In the data rows, the value 128 means zero.
Some points, one per row:
137,155,154,143,113,140,160,138,140,137,123,136,155,146,114,128,125,121,95,121,158,158,121,154,105,176,70,109,82,151,112,133
150,99,145,131,160,147,180,150,156,132,109,109,125,132,150,172,129,174,122,156,92,118,163,89,135,85,159,120,151,94,171,108
135,176,120,155,84,75,79,160,166,112,170,151,112,89,84,56,140,102,118,125,127,163,93,209,102,149,124,140,73,172,112,105
108,137,153,97,117,100,141,132,97,95,116,141,126,130,112,103,101,87,137,117,163,129,117,150,118,167,82,134,97,121,142,136
123,78,97,112,111,153,100,121,124,122,86,147,103,96,148,157,163,143,135,106,120,134,84,93,155,115,189,150,187,136,145,135
157,86,105,124,164,149,172,121,159,168,127,136,92,129,154,148,136,187,168,153,81,114,151,109,144,76,143,126,174,124,129,122
88,215,111,162,118,109,153,139,145,85,153,107,149,119,104,32,123,59,47,126,169,192,196,203,77,210,0,113,15,143,119,53
137,191,107,111,113,132,145,113,113,132,149,101,127,115,146,111,101,81,87,147,129,133,154,122,123,146,99,146,118,158,98,101
107,146,111,106,108,99,104,111,109,131,149,103,128,147,104,115,143,78,95,148,125,134,118,161,132,141,109,145,88,158,101,103
103,159,165,100,155,114,163,128,119,97,151,106,114,161,152,151,92,128,138,122,165,119,128,108,128,126,82,101,87,110,126,98
136,157,123,113,112,144,150,140,106,135,158,100,157,146,142,126,95,115,122,118,160,157,157,157,95,145,64,146,87,149,108,133
105,121,112,156,95,88,102,112,112,110,138,156,136,101,132,95,151,82,99,137,133,114,146,155,120,163,134,93,70,163,140,105
148,123,151,166,133,151,181,148,153,167,105,117,85,135,123,155,97,183,162,125,126,111,132,76,145,70,170,154,124,119,180,148
105,119,115,160,113,160,127,113,151,127,155,119,116,131,111,177,148,168,126,142,136,86,108,117,113,85,178,138,108,144,165,117
108,156,143,113,112,100,111,108,149,137,150,131,125,116,109,111,103,79,126,119,125,165,113,159,96,149,102,144,122,127,132,135
119,107,153,128,172,193,150,148,148,164,100,149,120,103,127,171,126,161,139,155,116,110,164,102,125,61,151,156,172,116,183,118
111,173,161,107,155,113,127,106,98,134,121,135,118,149,152,108,126,88,102,157,160,156,160,110,141,135,107,139,85,119,151,138
108,142,87,157,88,77,80,123,138,115,172,150,144,89,123,92,167,103,119,131,133,162,93,174,62,146,122,139,108,173,116,148
111,141,129,90,149,104,106,99,89,97,153,149,159,125,119,151,143,100,145,112,121,122,152,137,171,150,135,92,142,115,119,144
106,94,112,124,141,112,117,113,152,130,128,119,91,98,103,158,119,112,115,141,149,129,145,136,135,98,127,134,129,115,155,116
131,130,129,160,125,110,87,122,135,115,135,115,108,121,119,65,133,115,93,129,128,122,103,200,72,171,131,137,107,138,88,141
137,126,171,96,120,112,128,136,124,130,156,139,154,131,150,155,93,89,138,120,160,122,131,139,125,119,84,132,91,145,158,102
123,100,148,86,137,108,118,144,134,105,100,154,148,116,110,138,133,134,169,131,99,103,85,92,149,114,193,97,149,142,146,167
134,156,114,158,130,116,96,114,148,137,140,157,138,132,132,89,155,84,127,102,163,150,110,190,115,128,105,91,72,128,141,102
106,158,145,141,111,140,147,115,116,99,121,99,125,146,107,109,93,83,90,118,156,133,152,160,126,146,98,112,121,118,99,129
151,124,119,127,146,147,134,102,94,97,98,118,153,158,115,125,119,158,126,137,139,146,138,125,142,123,162,106,133,106,148,124
159,77,154,89,109,156,96,139,129,146,120,123,130,112,118,190,131,188,181,130,115,122,117,109,165,84,187,99,168,94,126,173
142,146,162,125,151,141,142,99,123,126,147,115,157,128,114,117,108,131,109,112,152,122,113,104,136,152,97,130,134,113,114,108
155,53,153,126,141,147,91,136,101,113,131,154,133,119,119,152,130,180,175,100,121,91,112,113,192,64,176,128,194,100,122,143
156,86,97,144,108,123,98,120,164,119,92,140,107,128,144,156,160,140,164,99,88,136,86,129,154,116,146,154,184,139,138,169
136,144,130,107,150,146,128,132,96,128,128,140,122,122,119,105,87,121,129,157,165,153,160,146,145,126,75,139,118,118,156,140
112,166,129,171,119,129,160,125,169,168,113,107,128,95,145,102,138,119,108,121,132,102,122,149,78,118,103,159,138,147,145,103
110,184,111,138,120,94,106,144,140,130,142,136,134,121,144,80,135,121,129,116,154,133,155,115,102,148,73,112,105,126,128,101
145,136,162,128,153,108,137,97,87,127,115,120,126,132,118,156,139,140,118,107,145,147,147,134,178,138,111,131,118,150,156,114
108,139,115,98,118,137,107,134,131,87,111,133,136,158,145,95,110,124,131,149,125,164,128,110,148,169,84,142,103,149,138,103
103,160,133,97,122,150,125,96,88,128,124,142,120,158,120,160,91,129,106,122,157,151,128,138,167,123,86,100,130,111,156,103
120,93,104,125,129,130,113,140,144,138,136,116,117,113,106,109,164,146,123,97,138,119,81,108,131,108,164,101,167,113,134,134
105,191,111,144,110,106,150,106,150,101,154,101,124,112,111,80,100,117,122,154,163,132,157,128,98,144,102,150,87,118,101,103
138,178,147,105,141,135,135,143,143,131,118,132,131,125,145,116,143,112,127,112,126,162,149,129,138,174,75,145,90,126,135,102
140,183,140,111,147,97,141,142,144,96,153,100,124,113,144,108,137,117,88,114,126,135,118,129,128,148,69,144,123,124,128,97
107,146,138,155,105,98,132,153,156,122,136,121,132,125,131,104,155,100,102,135,117,103,104,183,95,115,113,97,118,122,110,116
136,162,99,126,124,84,90,149,126,149,135,122,104,92,96,72,160,82,131,131,164,118,136,196,108,132,132,138,78,168,124,142
24 more points follow, each with its number after it:
91,242,138,125,135,92,101,138,155,113,184,110,143,121,125,19,102,22,83,151,197,157,145,182,53,242,7,109,55,190,68,64 0
151,116,139,97,105,96,115,111,149,134,98,141,153,109,107,125,168,134,109,100,109,160,84,115,147,146,116,142,157,154,121,157 1
129,97,138,105,153,133,146,116,115,154,88,149,131,108,151,147,119,194,175,106,78,85,105,109,146,95,196,155,198,94,129,130 2
124,174,117,151,101,80,135,140,104,99,184,157,114,151,132,85,146,61,116,107,147,158,117,162,92,184,73,85,83,138,105,128 3
153,120,140,123,170,184,135,154,160,166,93,143,129,142,149,147,140,188,135,116,106,88,122,74,149,78,182,137,148,126,130,116 4
119,110,130,129,136,94,91,113,116,136,131,111,119,143,112,129,158,107,145,104,106,153,119,111,148,148,152,145,126,154,93,124 5
122,59,143,139,128,172,152,148,143,121,86,146,129,142,118,156,154,160,146,140,111,87,102,104,179,95,204,121,169,92,163,131 6
139,189,107,114,143,130,145,107,112,101,152,128,125,143,109,112,103,114,91,119,160,133,116,159,92,149,71,150,119,160,94,100 7
138,186,119,130,111,99,114,104,108,91,150,102,129,153,144,118,102,113,123,147,129,134,156,148,139,144,100,137,92,157,101,102 8
105,154,141,107,115,97,107,140,114,130,111,100,163,154,110,113,103,116,124,150,158,170,155,145,102,179,67,150,123,124,100,99 9
126,165,117,151,132,83,140,108,110,105,147,156,109,140,131,130,152,77,95,106,175,121,118,156,120,165,121,90,61,160,111,98 10
103,122,168,98,125,148,122,128,88,127,124,144,119,166,147,150,96,96,141,157,158,119,128,133,161,154,84,137,129,115,126,105 11
102,148,157,143,120,141,160,136,135,136,127,142,121,119,151,101,125,88,98,118,127,127,158,111,104,166,104,108,84,113,116,133 12
119,133,145,103,111,103,124,141,144,105,129,113,155,144,148,135,121,145,119,102,106,116,129,103,123,143,127,110,129,116,105,155 13
153,114,93,159,128,170,129,155,171,133,89,133,135,130,116,150,140,174,160,154,118,134,120,121,90,135,120,173,137,101,145,149 14
122,111,125,132,157,169,126,126,135,167,92,102,139,99,112,152,143,140,156,120,116,132,155,88,97,94,156,137,168,136,113,145 15
146,140,157,131,117,134,144,137,130,96,120,142,130,127,109,126,98,85,97,151,160,126,151,117,150,134,70,103,125,122,106,102 16
134,169,165,142,153,149,128,104,129,99,157,105,156,120,144,149,124,93,104,126,159,120,122,113,144,162,109,139,87,143,151,134 17
136,124,134,129,160,112,155,98,88,93,152,143,122,159,115,121,97,130,139,118,121,120,131,96,134,122,124,99,137,117,128,134 18
158,124,129,106,104,149,134,119,163,155,120,110,141,127,110,112,128,170,130,103,84,134,92,97,118,89,144,152,183,110,96,163 19
122,80,130,107,114,123,102,116,121,119,85,112,108,141,148,163,160,145,166,103,84,134,129,122,165,80,154,120,190,104,112,131 20
159,59,111,145,122,176,158,111,107,126,120,118,92,115,155,165,147,161,184,113,106,113,140,64,147,90,206,118,196,84,170,165 21
127,129,97,142,104,151,128,160,161,121,87,147,108,131,112,146,164,170,159,139,122,104,124,126,118,124,179,154,147,110,97,167 22
153,111,135,131,134,123,119,115,146,135,99,144,120,138,112,127,127,105,146,100,105,155,120,116,148,114,113,110,158,154,123,123 23
Which two of these numbered points are nearest to each point below, ignoring the 2 directions in which the first points spread most? Their numbers follow each, nearest first.
109,115,115,126,111,157,120,143,148,165,156,125,120,131,109,139,113,127,155,109,103,87,144,121,140,123,173,137,107,140,162,151 > 12 6
127,135,117,147,136,117,104,137,140,101,182,128,110,111,132,119,149,68,121,138,171,127,117,194,126,140,114,124,53,138,107,93 > 10 17
119,104,126,126,158,169,132,126,134,165,87,133,140,95,118,121,146,172,160,151,116,102,152,87,103,96,128,135,174,136,152,113 > 15 4
88,191,151,116,130,76,130,106,135,126,152,155,157,120,127,69,114,46,73,106,153,138,121,202,117,167,91,91,43,175,98,122 > 10 12
106,133,94,125,122,111,82,120,169,151,170,114,144,127,120,93,134,70,123,128,163,123,94,174,66,181,96,108,105,143,84,144 > 0 13
112,180,142,103,148,101,138,108,140,127,143,135,133,157,111,85,135,89,128,117,162,165,152,149,138,176,107,145,136,155,98,132 > 5 23
111,116,142,169,156,138,172,121,163,134,147,108,96,97,149,157,129,163,145,119,131,130,126,134,85,103,145,159,147,102,159,110 > 21 2
120,112,105,96,129,92,82,113,148,103,104,115,118,107,108,91,127,107,141,139,108,120,118,150,149,147,113,109,121,120,86,128 > 20 16
140,161,158,132,156,140,114,101,125,126,151,141,164,163,111,118,95,123,101,121,121,158,126,140,136,157,85,105,135,142,150,105 > 23 18
109,83,148,158,118,127,155,148,116,132,153,159,82,132,111,175,147,133,124,144,137,122,112,143,109,110,186,110,145,102,126,154 > 3 12
137,186,147,136,146,127,143,105,143,91,153,131,168,117,140,110,133,112,87,153,158,138,121,150,132,182,64,116,125,157,92,132 > 17 7
134,127,133,99,156,108,159,133,122,96,153,106,153,162,154,156,127,125,134,151,128,116,162,135,160,154,119,132,125,145,124,101 > 8 5
163,64,141,108,143,158,139,152,150,126,85,149,127,97,123,171,126,156,180,138,113,93,121,85,164,70,199,150,191,129,150,171 > 16 23
139,130,132,106,117,116,165,130,93,99,121,140,115,121,121,149,90,127,135,121,126,116,159,136,154,159,81,135,122,115,156,104 > 16 11
103,158,147,111,146,105,119,144,107,105,119,130,157,149,147,86,97,84,126,124,166,127,151,123,96,145,66,114,118,154,102,99 > 0 9
109,150,119,112,113,107,160,110,142,103,117,136,124,111,146,124,95,85,92,122,166,124,119,154,97,172,66,109,118,154,112,135 > 16 7
121,116,140,124,130,154,177,148,121,136,92,111,121,98,159,153,102,160,169,121,78,79,148,107,119,66,178,159,149,92,136,121 > 2 12
154,140,101,93,97,93,113,147,117,135,134,109,155,108,138,96,166,105,117,98,148,122,84,151,118,146,120,133,161,124,124,127 > 1 13
155,85,95,104,144,151,129,153,157,147,90,143,142,104,109,120,166,170,165,136,124,133,122,96,154,117,177,152,152,141,103,126 > 4 22
151,76,152,161,133,160,184,117,150,135,135,149,119,104,123,164,92,192,171,119,118,114,164,105,156,98,181,153,166,118,183,118 > 21 6
141,151,145,105,115,98,139,142,145,98,107,134,166,119,110,112,105,81,127,148,126,166,154,116,104,177,101,146,129,123,125,103 > 9 23
118,95,107,135,144,131,102,149,116,124,87,119,90,97,124,174,122,154,142,99,82,88,89,109,167,98,210,144,165,91,115,143 > 2 5
109,149,145,97,144,97,107,102,104,92,121,139,128,150,111,87,102,82,91,113,163,128,156,150,140,143,104,105,91,121,104,137 > 18 16
111,124,161,87,157,145,141,101,88,97,140,151,120,162,151,129,113,147,116,142,109,141,139,124,182,93,157,93,156,112,124,120 > 18 8
138,135,156,128,117,104,114,132,101,93,114,108,160,130,112,137,138,127,136,150,120,157,127,99,162,127,123,138,101,152,112,102 > 5 8
158,45,150,120,142,118,94,139,135,112,122,158,96,113,118,184,165,187,179,99,124,91,87,84,165,58,180,130,169,95,154,147 > 16 3
149,97,145,95,111,104,99,142,140,133,94,148,151,143,112,111,157,153,156,101,135,147,131,129,126,104,158,140,134,144,104,121 > 9 23
113,140,95,170,115,125,123,123,135,164,139,145,132,121,106,113,148,157,150,144,95,128,112,147,123,102,127,164,114,110,144,110 > 14 2
136,165,168,98,122,110,126,134,132,134,157,142,120,126,151,146,121,92,136,123,160,115,124,143,151,127,112,135,89,148,157,102 > 17 11
114,92,144,131,138,142,133,141,106,104,101,107,122,147,117,112,126,119,118,139,135,145,131,98,132,135,163,143,171,115,144,121 > 6 9
158,75,119,125,112,159,132,146,101,116,126,155,99,144,155,161,125,161,152,133,110,120,114,104,163,90,188,131,170,128,129,175 > 3 8
98,176,123,158,88,73,76,155,139,112,163,119,146,124,89,91,138,76,85,95,131,166,93,201,65,146,87,109,75,142,77,141 > 13 3
154,93,108,86,105,130,82,108,109,135,133,148,122,148,144,118,131,115,126,122,136,147,84,140,139,95,137,134,139,113,137,170 > 11 3
157,64,100,106,122,162,106,147,119,155,86,111,136,108,152,178,125,152,148,110,83,128,102,116,174,102,195,117,193,97,122,131 > 20 9
87,190,109,119,135,60,89,141,109,119,184,114,168,158,86,70,143,28,56,146,196,157,170,211,96,198,26,133,28,151,81,71 > 5 9
124,122,124,140,106,114,96,154,156,149,90,141,105,102,144,148,130,136,161,96,117,103,87,134,152,90,142,125,153,104,95,131 > 20 16
137,123,163,134,117,144,154,135,118,127,113,144,161,164,152,149,129,96,139,151,152,125,130,106,163,156,90,134,134,115,122,107 > 11 16
146,129,90,166,114,157,156,164,140,164,109,104,135,95,107,131,111,152,106,147,100,139,156,124,75,119,138,136,140,147,104,135 > 15 14
